Rows are one point carried round by a steady rotation, each followed by how many steps it has turned.
The counts run from 0 to 529.
[-10 -12  -1   4 -15   0 -44 -12  15  11  -8 -12 -27  -5  -6 -26  -4  -3
  -3 -40 -33 -15 -25  13  10 -41  -9  89  10   4  15  12  14  47 -25 -12
  39 -16  75 -38   9   2  -7  38 -22 -10   2 -17] => 8
[-44   3   4  10 -23  17 -19 -21  32 -19 -11  38 -16  60  35  -3  24  29
  20 -17 -18  -6  -1  20 -13 -12  36  40 -27  32  16  17 -41  -4  23  10
 -31 -16  26 -50 -19  -4 -18  13 -11 -27 -34 -37] => 513
[ 17 -23  -9  -1  -6 -29 -37  10   5  -3 -33   0 -31  22 -31 -17  36  13
  44 -28 -10 -12 -12  23 -40 -29  15  47  -8  20   4 -26   8  61 -19 -11
  18 -20  47 -35 -29 -13  32  23 -24  -8 -31 -33] => 506
[-18 -33  12  13   7 -12  -9  11  29 -11 -15 -21 -37   1   1 -52  14  28
  11 -22 -27 -14 -57  -2 -19  -5  11  47   4 -20  18  -5   8  40  13  -4
  27  -2  76 -24   7  -8   8  64 -29 -17 -20  -8] => 274
[-40 -23   1  15 -28   0  -8 -24  55 -29 -11  29 -19  29  33  -3  14  53
 -14 -17 -15 -15  17   8   4   0   3  24 -24  23  20   6 -25 -12   8  18
 -42  -5  48 -42 -10   6 -12  45 -13 -26 -34 -30] => 512
[-41  -5   2 -16 -45 -17 -10  -8  34   9 -10  29 -30  20   6  -6   4  37
  -7 -23  -9 -25 -13  -4  13  -3   5  30   5  -2  12  11  -9   6  18 -15
 -10  29 100 -43 -13  17 -32  47 -26 -27 -35  -1] => 256
[ -5  -9   2  14 -17  -6 -41  32  11 -11 -15 -20 -47  32  -9 -19  -4  43
  18 -25  -4   8 -21  29 -21 -49  -3  28 -16  18 -37  -8   0   9  34 -28
 -34  -3  56 -46  11  31  26  28 -30 -20 -16 -23] => 504
[-11  -8  11 -15   6   0 -12  15  29  -5  -9  15 -45  10  15 -52   8  52
 -31 -19 -19  -3  -6  -1 -24 -11  -3  42  13  22  -3  -1  -3  24   3  16
   2  24  70 -27 -27 -25  53  50 -13 -22  15 -31] => 126
[-31 -10   8  23  -1  -5  -8 -13  24 -19   6  23 -46   9  50  -9  24  68
 -16 -16 -34 -26  21  24   3 -24   5  50  -2  39   1 -20  -9   5   4  16
  -4  -1  72 -30 -22 -12  -4  27   1 -46  -8   9] => 97
[-14   2 -37  16 -54  15 -26  -2  -5  -3  -5  10 -26  56  -7 -19   1  35
  34 -14  -9 -14 -35  -5  -6 -16   5  32 -38  13  -6   1  10   8  -4   0
  -8 -18  54 -55  29 -10   5  53  -8 -17 -44 -37] => 88
[-14   6  -7  -7 -39  16 -11  -6  39  -3  -8  15 -42  55  13 -16  20  34
 -24 -16  -3  -5  17  20 -16 -18   6  31 -16  41  13   7 -33  14  17  -5
 -43  25  61 -57 -17   2  41  26   2  -8  -3 -20] => 341
[ -7   4  -7  14 -28   4 -41   5   6 -34 -15  29 -12  34  20  15   9  53
  -4 -37 -35  15   8  46 -16  -9  32  27 -13  48  -5  -4  -1 -10  22   4
 -23 -26  30 -48 -29  -3  35  20 -35 -11 -13 -73] => 323
[-11 -33  10  17 -10  13 -58 -11  14 -33 -30   7 -30  41  27   0  26  30
  16 -39 -33 -13   5  38 -14 -24  25  42 -18  43   2  -5  -5 -13  -5 -11
   5 -58  -1 -29 -13 -21  -7   9 -19 -19  -9 -60] => 440
[ -4  -4 -16   1 -41   8 -24 -14  33 -26   5  24 -45  -5   7 -10   0  27
 -40 -30 -62 -33   4  41   5  -9  -9  65  -7  40  -4 -15  -6  12 -12   6
 -13   7  38 -39  -6  -3  20  38  13   3 -13 -31] => 319
[ -9   0  11  36 -30  23 -13 -26  45 -14 -14  19 -39  48  28 -34  32  15
  -6  -2 -31   9  17  30 -14 -24  15  38 -22  26  10 -14 -52   2  37  19
 -37  11  48 -41 -18 -10  26  30   4  -5  -2 -21] => 192
[ -3   0 -28   1 -25   4 -33   1 -12 -32 -18  41 -21  26   8  10  25  42
  23 -25 -53 -20  11  34 -18  11  34  41  -9  38 -12 -20   0 -19   4  -3
  10 -31  44 -42 -33 -26  16  30 -12 -17 -47 -41] => 524
[-33   2  -4  -4 -17   2 -18 -27  20   2  -9  47 -20  11  27  -4  33  18
   0 -33 -39 -29   1  13   0  -7  28  61   8  17  24 -13 -19  16 -11  13
  26   6  68 -36 -34 -30 -30  30 -11 -32 -34  -9] => 404
[-22 -23  19  20 -24   8 -30  -2  25 -11 -19   1 -19  -7  21  -4   0   2
 -29 -51 -42   9 -31  16  13  -3  11  50  12   5  41  14  -3   2  14 -12
  26 -10  76 -29 -13  14 -21  39 -44  -5   9 -35] => 296
[ -3  -4  -1  -3 -24 -16 -33   3  10  -1 -29  11 -23  67  -7 -15  21  32
  41 -15  11   4   9  22 -31 -54   7  34 -20  35 -10  -4 -22  40 -22   4
 -35 -10  36 -46 -12  -1  20   4 -22  -8 -22 -45] => 196
[-19 -38  21   6 -44  21 -40  -3  20 -20 -15 -19 -68  29  19 -19   8  42
 -34 -39 -22 -20 -15  22  -2 -15  -7  36  -8  29  10   5  -3 -30  22 -41
  -5 -14  56 -26  15   8   5  26  -4 -21   4 -25] => 384
[  0  -1 -20  21 -46   6  -4 -29  23   6 -18  15  -5  37   2 -22  21  -5
   9 -18 -19  14 -24   8   0  -8  19  35  -9  -1  54   1 -30  37  22  29
  16  15  85 -51 -12  -6   0  44  -8   6 -12 -28] => 339
[  1 -10  16   8 -29   8 -31  -7  45 -21 -29  41 -42   5   1 -31  10  29
 -10  -8 -44  -4   8  29  -2  -6 -11  31 -13  22 -10 -33 -10  -5  -2  23
 -11  20  46 -20 -30 -15  43  58  -4  15 -20 -47] => 159
[ -7 -13 -21  23 -23  -9 -35  11 -21 -15  -7  15 -13  15  12   4   4  52
  41 -21 -25  -2 -33  12  -4   1  31  26  -5   7 -12  -7  24 -14  24  15
  15 -33  64 -36  -5 -13 -14  53 -37 -27 -45 -46] => 525
[-26  17  10  -5 -50  11 -44 -22  46  10  -5  23 -47  17  -8 -12 -18  25
 -22 -24 -20 -23  -2  11  17 -42 -27  57  -8  36 -16  -3 -10  -3 -13   8
 -28  28  61 -39   5  27  -1  35 -12 -14 -21 -14] => 373
[ -6 -20 -22  12 -11  -1 -18  14   9 -20   3  -6 -20   9   7 -26  -4  35
 -26 -42 -25   8 -44  12 -12  20  24  41   4   2  33  19   6  25  23   0
  11 -12  65 -42  -3 -12  35  66 -38 -13   9 -52] => 380
[ -8 -34  24  -4 -19   3 -27  -8  38  -7 -34   7 -64  46   6 -33  55   8
 -20 -20 -27 -30  13  28 -36 -13  10  54  -2  31  26 -13 -31  15  -1 -30
   6   8  50 -31 -22  -9  17  17   4  -3  -7 -11] => 21
[-13 -29  37  23  28 -14 -23  -4  60 -44 -18  18 -21 -18  17  -9  11  25
 -13 -35 -43   6 -10  48  -8 -14  18  54 -13  18   6 -12 -18  26  12  10
 -16 -22  24 -13 -37   1  19  43 -41  -1  -9 -48] => 188
[-31 -23 -12   9   9 -36  -9  20  30 -19  -7 -11 -23  20   5   5  11  72
   7 -29  12 -14  -1  13 -26 -27  15  31 -10  22   8  -2   0  37  16  -6
 -31 -16  65 -51   1  18   1  36 -29 -43 -28 -15] => 111
[-13   4 -10  20  -8  -4 -14   3  23 -16  -3  16   2  17  14 -15 -12  57
 -10 -34  -7  26   3  21  -9 -15  10  23  -3  28  23  19  -2  34  -1  42
 -24  -8  49 -47 -19 -14  38  46 -34 -12  12 -78] => 177
[-22  -5  -5 -10 -21 -18 -56  17 -13   4 -24  15 -15  23  -2 -12  -2  39
  33 -40   1 -13 -25   4  -7 -35   9  33   2   9 -19   5  26  25 -25  -9
  21 -23  69 -37  -2  -5 -11  28 -55 -27 -33 -47] => 37
[-17   1   6  11 -10 -31 -31  -2  41  -3 -20  -7 -14 -10 -10   7  -5  -4
  19 -48 -17  16 -34  42   0 -39  21  57   2   2   2  -2 -15  45  26  -8
  -8   3  60 -38 -14  41 -18  29 -50  -3 -30 -22] => 81
[-12  -2  -9  44 -36  23 -26 -23  -6  -3  -8  24 -20  57  50  -6  28  25
  20 -16 -40   1  -2  11   5 -29  25  49 -15  30  14 -10 -26 -11  20  25
   7 -30  65 -39  -6 -28 -13  22  -2 -40  -7 -26] => 353
[ 14 -24   0   6 -64 -16 -28 -12  11   2 -37  15 -15  36  -7 -15  19   3
  14 -21 -34   0 -15   9   5   0   6  20   2   8  33 -21  -9   2  12  -1
  27   0  92 -35 -14  -7  -2  48 -20  13 -27 -21] => 106
[-40  11 -16  25 -24  -4 -21 -10  16  -2  14   2 -26  28  21  24  -2  50
   7 -29 -15  -8 -17   8  15 -38   8  49  -1  13   5  12   0  10  12  -3
  -5  -2  82 -48  11  18 -36  26 -22 -57 -22   0] => 460
[ -4   7 -24  19 -36  20 -15 -17  30 -12   4  -3 -15  16  -6 -15  -1 -14
 -19 -36 -32  18 -51  31   3   5  22  50 -10  -2  36  16 -17  38  33   9
   2   4  57 -56  -3   2  18  64 -17  10  -7 -35] => 30
